Each row has a name. After each piece below comes the name of the row it's from, unless a question asks for something else. Each question is about the rows just above it.

dosi: [ 84 108 168 114 136  65]
rona: [108 166 114 158 117 178]
Vuka: [122 135 116 104  60 120]
zile: [ 98 127  78 117 158 124]
Which row holds [158 114 166] read backwards? : rona
The row with [ 98 127  78 117 158 124] is : zile
Which row holds this, read backwards? [114 168 108] : dosi
[158 114] is which row, read backwards? : rona
[114 168] is which row, read backwards? : dosi
Which row holds [124 158 117  78] read backwards? : zile
Which row holds [ 60 104 116] read backwards? : Vuka

Vid: [120 138  84 124 115 130 122 120 118 137 136 116 125 149 129 115 109 134
 126 140 151 115  97 117 102 112 134 106 146 153 115 108 128 143 136 126
 136 134 132 135 130 137 121 121 134 127 145  95 146 108 172 169 116 130
 131 124 119 130 125 137 136]
Ves: [124 134 149 127 100 133 138 109 138 153 126 108 138 150 105 124 120 122
 129 135 131  97 109 152 127 124 160 132  89 127 145 122 130 127 123 141
 136 135 111 117 102 128 129 130 140 158 124 127 111 112 119 135 138 136
 151 140 127 145 122 140 148]
livo: [124 141 134 122 132 110 134 111 114 136 141 133 135 112 147 108 116 109
 143 147 137 139 103 137 167 135 145 135 150 131  91 106 130 118 161 111
 134 140 125 136 132 126 126 135 116 128 126 115 126 110 127 134 132 126
 183 165 124 134 121 115 106]
bepet: [105 129 134 122 132 110 134 111 114 136 141 133 135 112 147 108 116 109
 143 147 137 139 103 137 167 135 145 135 150 131  91 106 130 118 161 111
 131 144 113 130  98 118 115 157 130 144 136 138 110 128 111 166 126 157
 101 114 109 115 154  97 119]
guv: [116 135 143 125 119 169 134 161 133 114 142 120 123 136 142 133 115 141
 155 142 143  94 127 119 139  91 129 127 116 147 143 132 136 109 124 130
 139 126 140 139 114 156 135 111 134 119 136 117 118 131 117 131 113 130
 143 125 115 147 147 114 115]
Mev: [128 132 142 143 129 113 135 126 137 125 152 133 136 134 115 126 121 142
 105 142  99 121 112 126 132 128 126 159 146 146 135 125 121 126 131 129
 148 151 109 128 151 180 118 128 144 109 118 102 135 117 130 128 143 170
 127 126 124 129 101 124 120]
torif: [111 111 142 115 121  94 142 106 117 134 108 127 137 128 138 134 115 102
 145 137 137 117 132 130 124 140 109 130  95 149 121 153 120 120 136 103
 135 140 140 144 131  96 134 116 125 157 150 137 164 126 133 134  83 138
 125  72 158 140 117 116 114]
mibeg: [114 114 112 151 119 158 125 123 127 101 134 129 133 159 121 121 136 115
 124 128 116 149 106 134 134 159  96 125 125  87 126 132 147 146 127 116
 138 160 119 147 108 135 116 148 108 155 106 116 143 137 102 113 136 154
 110 119 124  94  97 156 139]
Luki: [147 129 141 146 117 133 125 138  93 108 106 120 130 130 119 106 123 116
 122 107 131 141 107 131 132 115 128 142 128 148 115 100 111 118 130 161
 131 123 119 146 137  99 121 117 137 121 147 150 126 118 141 139 103 134
 153 113 132 114 130 148 136]
[121 126 115 134 136 133] is which row, read backwards? : Mev
Which row holds this, read backwards? [131 111 161 118 130] : bepet
Which row holds [127 146] read backwards? : mibeg
Which row holds [141 123] read backwards? : Ves
Which row holds this, read backwards? [113 129 143 142 132] : Mev
Which row holds [135 119 112] read backwards? : Ves

